(in the rows, 128 means zero)
Rotation paths and how fast each direction turns (degrees per step)
Each turn is a multiple of 5 degrees from 10 to 175, or 0.
Each row of a path follows its step; steps can be skipped.
Rotation 1:
step 1: [139 129 132 135 121 131 125 137 126 139 131 127 130 130 132 124 137 124
 126 133 123 130 134 132 130 136 125 124 131 125 132 129 126 128 133 134
 128 110 139 130 130 132 128 132 112 115 120 125 122 137 128 130 131 126
 138 124 127 128 126 130 124 131 139 130 127 129 119 134 118 127 134]
step 16: [127 117 127 138 123 125 121 126 128 131 133 138 122 128 129 126 126 130
 117 125 132 120 131 128 126 135 131 125 134 132 129 121 140 133 123 141
 137 133 132 126 133 123 123 117 120 139 128 132 133 139 123 129 131 129
 125 131 131 119 126 125 119 137 118 134 130 130 135 128 115 127 128]
step 19: [125 124 121 133 129 134 122 127 133 138 125 127 137 134 137 125 126 130
 131 127 128 122 133 132 138 133 130 118 127 127 126 120 133 141 136 138
 140 124 136 125 127 138 127 136 115 122 116 125 123 126 134 122 123 118
 133 124 127 128 122 129 132 118 126 130 127 132 133 133 130 135 133]
step 24: [132 133 130 124 124 135 133 131 120 129 124 138 133 125 126 124 129 130
 125 130 125 115 128 133 125 132 127 121 140 130 132 120 135 143 125 127
 134 135 126 129 130 124 126 125 119 135 128 131 128 132 127 139 133 125
 138 139 133 122 130 121 128 124 134 139 129 127 122 131 123 122 143]
step 26: [124 120 124 136 130 132 114 134 124 133 128 132 135 126 124 131 130 129
 118 132 120 137 134 113 130 132 134 126 124 124 132 129 136 135 124 133
 135 120 129 128 130 130 128 129 127 117 122 141 124 142 125 135 123 126
 138 135 118 129 122 131 130 131 136 132 134 128 134 131 126 133 125]
step 27: [128 123 126 131 123 124 117 135 132 139 133 128 124 133 130 116 132 134
 117 125 122 128 134 130 130 137 130 127 130 126 133 125 131 126 137 138
 137 132 136 120 122 133 121 130 121 120 122 127 128 135 120 128 127 125
 127 120 124 121 122 126 126 142 133 135 139 131 122 131 118 127 134]
step 33: [120 124 122 125 123 129 125 122 129 134 126 124 128 121 126 125 124 128
 120 128 124 123 137 124 118 130 130 130 131 132 127 119 136 135 117 135
 127 130 121 127 123 132 120 117 122 130 122 132 125 138 122 123 128 126
 134 141 135 131 122 119 122 137 128 130 132 131 125 124 111 121 138]
step 37: [136 124 127 135 127 120 127 131 129 137 135 126 127 138 131 134 129 122
 119 133 129 141 130 118 125 131 130 121 130 119 126 129 121 138 126 134
 128 112 132 121 129 132 130 144 120 122 118 131 121 133 129 125 120 123
 125 131 122 133 120 131 124 127 129 133 127 130 129 134 134 124 126]
Directions:
[126 127 128 128 127 127 130 127 128 126 127 128 128 126 129 127 126 127
 125 128 125 127 129 127 127 125 126 131 130 129 128 128 130 130 128 127
 128 129 127 129 129 128 127 125 128 128 129 131 128 128 129 128 128 129
 127 130 127 125 129 132 130 131 127 132 126 128 128 130 128 130 128] : 40
[127 129 130 128 130 128 129 130 132 129 128 131 126 129 127 130 127 130
 129 126 129 127 131 127 127 127 127 127 127 125 126 126 125 127 130 126
 129 128 132 128 128 131 128 128 128 125 129 127 129 131 128 128 130 130
 129 129 125 130 129 129 127 128 126 129 127 130 128 129 129 129 129] : 40
[128 127 129 128 129 130 126 130 128 129 128 130 131 129 127 130 127 127
 127 129 131 130 127 127 128 128 127 126 126 130 130 127 128 128 128 126
 131 130 127 131 130 126 129 128 127 129 131 130 129 128 131 127 127 129
 126 126 128 129 128 131 131 126 127 128 129 128 128 129 126 128 129] : 70
[128 127 131 129 129 128 130 129 128 126 129 128 128 127 126 131 128 127
 127 130 124 128 128 125 128 129 129 128 129 128 130 129 126 127 129 127
 126 131 129 128 130 129 131 128 131 128 128 129 127 130 127 127 128 127
 130 127 127 128 130 125 131 127 132 128 130 125 128 129 129 129 127] : 125
